[[9 6 6 4 5 5]
 [3 6 3 3 2 5]
 [1 7 5 3 3 8]] -> 3

[[66 50 54 45 69 74]
 [89 51 18 74 61 99]
 [27 45 69 76 56 92]] -> 76

[[75 66 37 28]
 [66 61 41 14]
 [66 49 34 29]] -> 49

[[40 40 60 62 41 42]
 [21 20 76 83 22 24]
 [10  9 85 95 13 13]] -> 95

[[-24  19 -38  28 -19]
 [-36 -20 -21  -2  -2]
 [-34 -20 -40 -25 -33]] -> -40

[[2344 8561 8362 2547 1937 8160]
 [2001 9160 8658 2191 2085 9243]
 [7599 2539 2380 7816 6962 2123]] -> 7816
---
[ 19 -18 -17  -8  27  31  22] => 22, 19

[[ 35 -39  33  37]
 [-28  32 -28 -29]] => 37, -28

[ 20 -29   3  30  18  34] => 34, 20

[  2 -36 -24 -14] => -14, 2

[[ 26 -40 -34  28  37]
 [-20  31  26 -22 -29]] => 37, -20

[ 1 -4 18 -8 41] => 41, 1
---
[[-18, 4, -5, -35, 0, 9, -14], [0, 8, -11, 0, 9, 16, 11], [41, -15, 15, -33, 37, 7, 10]] result: 41
[[2, 2, 2, 2, 8], [38, 42, 40, 40, -33], [33, 36, 35, 35, -28]] result: 33
[[-1, -2, -20, -1, -11, -31], [-2, 1, -6, 0, -4, -5], [3, -1, -2, -1, 0, -1]] result: 3
[[-10, 16, -18, 7, 2], [-5, 37, -19, 1, 10], [2, -16, 30, 9, 22]] result: 2
[[-13, 36, -15, -17, -13], [-16, 32, -15, -27, -19], [3, 5, 6, 17, 16]] result: 3
[[33, -42, 40, 41], [-21, 24, -22, -28], [33, -40, 33, 33]] result: 33
[[-29, 35, -27, -31, -29, 30, 33], [-29, 39, -37, -23, -34, 26, 43], [-17, 41, -29, -35, -36, 29, 37]] result: -17
[[-15, 17, -13, -16], [29, -34, 27, 33], [-13, 20, -14, -12]] result: -13
---
[[  1  25  25   0  22]
 [  3  16  35  -3  32]
 [-42 -36  34 -20  31]]
22, -42

[-37  34  10   1 -22  26  42]
42, -37

[ 18  -6  10  -7  20 -36]
-36, 18

[ -3  -5  -1  -1  -2   1 -31]
-31, -3

[ 39  -3 -19 -23  -7  -4 -22]
-22, 39

[[ -3  -8  -6  17 -31  -6]
 [ 16   5 -31 -23 -13   2]
 [  7   9 -15 -23 -11  20]]
-6, 7

[[ 15  20 -11  43]
 [ 18  22 -24  36]]
43, 18

[-21 -32  19  22  21 -28  24]
24, -21
---
[12, 27, 26, 29, -35, 20] --> 12, 20
[-28, 37, 10, 31] --> -28, 31
[[-32, -32, -31, 32, 31, 32], [-39, -38, -37, 38, 36, 39]] --> -32, 39
[[42, -5, 8, 6, 3], [-8, -1, 3, -1, 0], [25, -1, 0, 4, 1]] --> 42, 1
[-16, 0, -4, -42] --> -16, -42
[29, -30, -39, 34] --> 29, 34
[-36, 33, -14, -29] --> -36, -29
[[-16, -6, 38, -3, -23], [-3, 31, 41, -21, -36], [-14, -31, 6, 11, -27]] --> -16, -27
---
[[14 41 21 18 20]
 [14 16 23 18 22]] out 23

[[-16  -5  23  22 -20 -18   5]
 [-14  -7  18  16 -13 -17  13]
 [ 27  23   5   0 -25 -25 -39]] out 18

[[ 28 -31  11 -39 -14]
 [ 37 -23  -6 -41  -8]
 [ 18 -33   0  25  39]] out -6

[[ -3   7  -1   0 -31  -3   2]
 [  5  -6   0   6 -19   6  -1]] out 0

[[-28  -8   6  26   8   5  -5]
 [ -3  -2   2  36   5  -7   8]] out 2

[[  2 -30 -34  -2]
 [  2  26  30  10]] out 30
---
array([ 94,  20, 213, 195]) gives 213

array([[-38,  39, -32,  23],
       [-48,  15, -34,  33]]) gives -32

array([7821, 1327, 4313, 8168]) gives 4313

array([[ 111,   98,   31,   13],
       [ 588,  577, -368, -506]]) gives 31

array([903, 615, 340, 202]) gives 340

array([[-39, -38,  25,  24],
       [-17, -17,   3,   3]]) gives 25

array([167, 202,  48, 145]) gives 48

array([[ 5, 27, 31, 85],
       [ 4, 28, 35, 68]]) gives 31
